128 stands for zero in the data rows.
Here is a table of points, one per row:
[105 175 109 147  58 164 144 146 146 162 140 139  81 123  87 123 127 120
 115 133 130 120  83 106 192 190 167 126 145 112 164 105]
[185 148 123 118 114 142 165 138 140 176 185 135 193  96 122 101 191 178
 110 169 180 176 182 143 122 127 207 188 136 196 190 187]
[119 187 129 116  98 127 167 104 132 111  93  97 176 215  86 136  55  71
 182 128 174  81 118 197 134  50  89 191 112 172 172 126]
[119  63 188 145 153 125 189 173 116 125 130 173  44   3 133  93 166 134
 134 110  77 158 123 163 140 138 111  80 148  72  89 178]
[ 81  41 161 106 148  91 148  86 103 121 124 113 120 153  73 140 120 163
 120 123 160 103 153 109 128  87  83  79 177 158 174 123]
[154 142 156 119 146 105 133 154 111 113 110 157 105 127 120 152 177  95
 173 114 107 144  59 176 169 149  91 104 169 130 106 155]
[169 127 138 106 189  82 168 174  81 100  99 177 104 159 109 232 195  84
  95 114 106 120  78 163 155 137 150  75 171 130  94 119]
[ 82 120 110 177  69 165 117 112 165 143 116 110 133 142 132  64 109 138
  98 123 184 103 156  41 174 123 146 161  71 174 159 190]
[146 100 148 121 189  77 102 147  75  76 122 157 138 121 125 171 187  96
  75 108 137 145 107 121 124 168 110  47 163 141 138  45]
[131 183 190 216 158 135 131 183 161  64 126 137 151 185 162 133 144 176
 163 121 128 146 151 135 140 188 125  84 185 117 151 198]
[184 131 147 119 151  85 144 117  90 112 119 120  91 144  90 122 128 101
 148 119 119 130 145 169  93 104  88 135 178 162 156  82]
[173 164 132 141 130 137 146  71 124 124 136 179  78 146 124 105  85 107
 180 121  92 135 106 156  74 146 106 136 142 124  76 140]
[146 169 131 137 152 171 160 184 150 193 171 125 124 115 120 127 115 128
 171 185 144 161 171 112 117 127 178 172 179 145 146 132]
[113  85 109  97  86 120 110 106 131 147 119 119 135 156 150 142  89 107
 108 119 119 158 139 132  71 139 125 176 141 139  78 133]
[112 135 122 102 141 131  99 129 141 140 175 109 131 104 137 127 108 147
 118 225 151 147 147 126 134 155 119  82 111 104 132  84]
[ 93 174 105 127 143 160 127 176 126 187 156 132 108  81 102  88 128 129
 112 154 154 160 183 112 105 108 141 169 133 155 165 154]
[161  90 153  98 113  80 141 113 123 164 180 137 161 119 134 118 144 147
 116 127 174 165 170 167 109  80 204 186 130 157 185 174]
[138 162 132 163 151  86 175  96 114 103 111 129  76 147 132  90 122 168
  84 112 124 121 167 142 115 130  84 151 161 188 133 146]
[129 134 130 134 121  90 128  89 150  98  96 112  98 164 138 144 110 174
  92 125 117  81 144  84 122 142  71 109 104 130 118 190]
[105 140  98 119 148 143 159 182 166 132 145 128 166 103 164 126 126 139
 177 169 110 120 144 126 117 166 124  80 107  91 136 127]
[194 158 180 145 208  81 120 109 105  77 119 112  87 144 135 198 193 118
  80 123  89 155 114 231  97 129  98  59 206  73 146  80]
[102 120 169 113 147 120  98 125  53  96 110 102 117 141  89 119 140 129
  94 111 144  74 143 101  83  53 116 122 168 143 120  73]
[146 141 157 121 158 112  99 144  94  71  90 155 145 145 107 136 137 121
  92 131 124  75 133  81 160 133 126  98 132 156 100 122]
[126 131 165 126 128  97 159 135 153  92 146 112 116 110 153 148 106 180
 181 151 139 162 169 176 157 187 126  83 104 173 174 191]
[136 131 135 126 186 129  96 135 170 157 124 143 165 127 149 149 133 134
 163 125 121 158  89 109  58 142 159 125 127  92 115  95]
[126   1 133 104 142 117  95  96  68 136 136 115 152 179  44 196 140 141
 145 114 150  78 111 107  63  80 142 111 179 146 149 127]
[126  89 132 100 106  99  93 102  94  96 126  85 124 122  94 137 118 124
 103 122 136  97 126 103 116  86 135 118 122 154 118  92]
[241 145 180 179 126 126 157  98 124 157 125 156  89 165 151  85  91 125
 201  86  90 118 109 173 136 180 197 140 132  92  66 123]
[119 172 167 141 154 124 137 112 113 107 120  92 131 106  82 149 164 129
 100 142 142 105 170  99 181 100 129 116 116 138 119  65]
[189 161 131 115 121 151 157 148 100 151 140 117 142 129 117 164 138  97
 187 136 118 147  70 128 121 115 116 158 137 134 152 145]
[ 60  84 173 127 117 101 124 128 102  89 115 132 126 173 114 174 136 176
  67 149 137 103 153  99 153  94 162 111 121 168 139 134]
[147 120 104 119 185 133 144 125 134  96 112 186 128 130 170 155 172 152
 145 103 118 161 148 152 161 146 115 159 158 112 167 140]
[141 143 115  88 154 162  72 148 128 155 127 156 134 100 149 142 127 138
 155 118  97 153 130 115  99 130 162 174 162  86  92 128]
[170  68  45  39 109 152 111 194 143 175 132 127 149 179 161 111 173  91
 138  59  47 111 100  93  74  97 148 133 104 125  72 129]
[127 133 138 109 150 146 130 161 162 158 102 178 210 136 177 150 182 141
 173 151 141 164 137 114 115 134 180 108 124 117 110  95]
[120  92  57  74 106 118 126 138  98 143 153 115 147 121 120 114 116 103
 120  74  79 122 124 134  81  87 102 162 137 118 154 150]
[101 157 155 200 133 117 132 152 118  80 112 147 133 125 155 129 107 163
 125 119 111 147 128  88 218 179 120 109 140 149 167 160]
[ 98 175 125 171 123 120  92 148 134 110 128 107 141 158 134 105 146  85
 171 138 129 131  72 111 145 144 162 127  62  86 103  94]
[ 94 213  68 137 114 181 156  92 145 165 190  65 159  89  90  82 131 136
  55 198 140 147 159  75 139 184  76 161 124 166 161 184]
[158 131  79  52 137 237 139 138 189 210 193 133 155 161 140  97 155  85
 141  92   1 162 143  29 117 112 140 133 143 107  36 143]
[127 154 156 172  96 147 127 128 112 129 136 143 151 119 122 106 118  43
  77 152 131 136  72 103 118 154  86 127  51  84  87 113]
[109 117 162 129 170  83 155 121  78  94 125 151   5  88 116 113 136 107
 111 111  98 176 113 208  98  84  70  87 158  71 110 131]
[155 125 112 131 134 114  61 145 153 138 121 134 101 102 176 186 139 128
 125  99  96 165  57  97 109 118 178  94 118  74  83  57]
[ 94 132 129 100 144 132 190 117 159 158 155  98 127  74 136 105 109 158
 159 204 158 156 111 143 147 116 138  91  96 102 156 106]
[157 136 109 167  96 152 102  85 174 132 104  74 135 184 151 124 121 149
 152 142 150  72 133 105 122 140 147 175  78 138 158 182]
[122 165 143 130 188 135 159 149 183 165 163 125 148 105 146 133 158 163
 186 154 179 143 123 150 152 130 149  99  92 123 139 119]
[111 147  82 161 139 136 143 145 164 120 134 145 148 127 144 140  88 150
 151 131 105 158 156 157 100 174 172 112 169 119 138 164]
[ 60 156  61 113  92 128 128 131 157 129 137  96 146 112 148 105 111 108
 163 150 125 135 112 141 127 113 123  74  75  76 126  89]
[118 125 146 182 110 140 158  95 150 135 134 133 112 112 116  91 113 187
  75 133 164 113 162  75 202 152 146 107 110 138 174 124]
[135 139 122 110  98 127  77 110 129 132 122 117 172 201 142 111 124 148
  87  85 161 120 137 146 144 142 156 133 146 169 126 130]
[124  74 119 105 109  96  56  78  85 120 118  94 127 149  57 139 124 143
 119 101 120  53 134 139 103  53  92 144 154 146 107  97]
[120 129  87  77 141 153 139 137 152 135 140 160 119  34 139 115 128 123
 130 164 115 124 148 119 134 134 137 158 143 105 138 123]
[115 107 106 104 147 116 124 117 113  95  93 169 154 140 132 120  87  57
 133  96 128 121  60 138 126 137 124 127  85  65 109 125]
[133 131 184 215 124 104 207 150 148 134 120 150  79 123 149  86 137 178
  90 146 102 143 189 148 130 131 143  91 130 167 171 162]
[145  74  91  87 102 166  86 172 151 137 107 131 119 194 162  83 174 116
 141  59  11 103  99  98 153  92 113  79 102  86  61 103]
[137 149 133 151  74 185 146 185 127 125 189 150 169  74 113 118 140  63
  89 222 155 154  68  94 143 169  32 129  28  83 101 116]
[ 95 133 151 127 165  87  98 156 127 121 114 126 121 128 175 168 166 132
 130 120 126 148 104 121 154 161 129  88 126 133 127 131]
[177 136 123 186 132 127 111 110 115 117 110  96 114 138  91 152 108 135
 122 151 132 112 140 144 188 166 162 119 131 173 111 120]
[118  70 122 116  78 116  73  86 152  87  98  99 138 134 129 129  79 130
 197 100 135 105 113 144 157 152 128 153 130 153  98 135]
[ 82 120 122 130  74 106  84  66 103 108  76  90 126 132 111 119  65 105
 171 123 120  74 110 128 134 117 119 137 108 138 110 112]
[ 86 133 126 177  85 154 113  58 128 137 127  93 121 132  91  49  91  98
 154 116 146 104 141 108 107 126 161 177 104 145 118  98]
[123 106 102  90 138 130 154 125 135 140 165  88  83  84 106 132 109 166
 114 169 167 141 132 114 147 145  99 128 145 162 156 117]
[107  75 140 130 113  65 136  58  82  81  65 101 161 121 119 163  77 151
 108 139 187  83 178 155 148  63 105 116 142 184 164 112]
[134 161  93  88 147 125  90 171 147 134 111 140 155 125 181 201 152 109
 129 126 156 148 130  74  93 121 161 138  99 117 115 145]
[106 131 140  94 101 102  94 104 126 104 139  81  82  73  97 103  89 144
  66 137 144 125 171  91  80 106 114 104 126 138 123  79]
[159 131 154 134  98  97 153 184 104 133 181 139 169  96 111  83 172 162
 134 160 181  99 151 163 130 155 215 177 117 127 162 149]
[ 99 121 135 129  86 192 103 106 147 169 163  84 141 176  70 151  97 138
 162 112 180  53 140 162 124  67  87 158 133 140 156 114]
[113 132  80 138 112 159 201 134 142 159 175 148 159 120 141 101 107 109
 117 143 124 164  88 128 110 119 134 149 116 122 144 188]
[ 87 123 164 122 121 137 127  96 102 114  92  77 166 128 113 164  67 156
 124 151 190 142 166 154 145  88 128  99 119 168 165 116]
[232 106 135  93 125 171 137 136 118 137 108 129 141 160 151 190 165  98
 130 133 112 160 146 151 168 133 166 184 153 137  70 150]
[ 75 179 102 125 104 172 165 141 150 187 176 134 114 139 108  95 110 112
 179 155 165 143 119 124 159 154  99 150 114 105 150 130]
[ 74 124  94 144  66 165  77  83 166 141 150  73 101 115 116 110  88 144
 146 127 148  89 152 108 148 110 131 140 107 120 137  97]
[144 116  83 108 136 145 111 167 134 125 100 165 184 126 181 152 129 149
 116 127 142 140 137  75 107 149 145 140  92  86  86 109]
[117 119 135 139 145  97 166  88 100  93 124 176  61 102 142  94 124 137
  77 114  93 149 121 160  71 132  95 139 145 136 128 143]
[131 156 162 121 123 154  79 134 146 100 124 115 148 167 164 131 127 114
  81 112 109 135 113 133  67 123 101 160 142 118  85 104]
[101 109 143 122 144 111 138 154 103 107 107 181 100  92 133 126 137  82
 120  95  91 138  79 152  62 142  98 107 138  77  83 128]
[158 130  94  92 124 157  92 146 182 216 188 146 180 150 201 119 162 150
  99 114 132 130 123 139 155 118 103 143 103 145 156 136]
[125 121  91 176 150 113 190 149 145 124  65 165 125  95 178 132 159 109
 147  64 110 165 107 154 126 124 119 136 135  76 131 166]
[132 133 129 109  72 138  76 120 114 147 162 140 110 112  84  86 120  66
  74 147 131 145  91  98 121 143  70 152  71 104 101 132]
[153 127  74 155 181 112 113 169 170 131  54 159  95 112 192 146 162 163
 155  45  89 135 140 142 170 121 155 162 135 116 147 130]
[121 167 122 175 112 119 119  77  83 121  95 108 117 151 101 128 110 151
 147  99 111  71 128 146 142 134 128 198 133 151 117 143]
[120  82 185 153 133 124 155 112 120 110 126 144 130 122 111 101  92 157
 112 151 142 120 162 110 156 155 147  86 124 156 176 124]
[142 112 157 144 172 106 141 170  99 123 107 189  95 111 140 138 175  85
 136 113 109 141  87 170 138 136 106 112 148  85 110 136]
[113 102 132 102  91 112 101  78 108  92  98  74 139 133  92 135  75 103
 110 118 143  70 158 140 122  82 111 134 122 161 119 109]
Along one direction, these points spread out more than along any other. Take the direction at right angles to it along which they spread out most. Go by this last direction. How far along it is each point below, from 0 to 99? The average is 50, and the first point in the table lies past the average. One standard deviation of the points above along it is 16.
[173 164 132 141 130 137 146  71 124 124 136 179  78 146 124 105  85 107
 180 121  92 135 106 156  74 146 106 136 142 124  76 140] 47
[138 162 132 163 151  86 175  96 114 103 111 129  76 147 132  90 122 168
  84 112 124 121 167 142 115 130  84 151 161 188 133 146] 37
[146 141 157 121 158 112  99 144  94  71  90 155 145 145 107 136 137 121
  92 131 124  75 133  81 160 133 126  98 132 156 100 122] 34
[123 106 102  90 138 130 154 125 135 140 165  88  83  84 106 132 109 166
 114 169 167 141 132 114 147 145  99 128 145 162 156 117] 54
[106 131 140  94 101 102  94 104 126 104 139  81  82  73  97 103  89 144
  66 137 144 125 171  91  80 106 114 104 126 138 123  79] 40
[159 131 154 134  98  97 153 184 104 133 181 139 169  96 111  83 172 162
 134 160 181  99 151 163 130 155 215 177 117 127 162 149] 65
[102 120 169 113 147 120  98 125  53  96 110 102 117 141  89 119 140 129
  94 111 144  74 143 101  83  53 116 122 168 143 120  73] 22
[105 140  98 119 148 143 159 182 166 132 145 128 166 103 164 126 126 139
 177 169 110 120 144 126 117 166 124  80 107  91 136 127] 68
[144 116  83 108 136 145 111 167 134 125 100 165 184 126 181 152 129 149
 116 127 142 140 137  75 107 149 145 140  92  86  86 109] 62
[ 82 120 122 130  74 106  84  66 103 108  76  90 126 132 111 119  65 105
 171 123 120  74 110 128 134 117 119 137 108 138 110 112] 37
[105 175 109 147  58 164 144 146 146 162 140 139  81 123  87 123 127 120
 115 133 130 120  83 106 192 190 167 126 145 112 164 105] 66
[155 125 112 131 134 114  61 145 153 138 121 134 101 102 176 186 139 128
 125  99  96 165  57  97 109 118 178  94 118  74  83  57] 47
[170  68  45  39 109 152 111 194 143 175 132 127 149 179 161 111 173  91
 138  59  47 111 100  93  74  97 148 133 104 125  72 129] 59
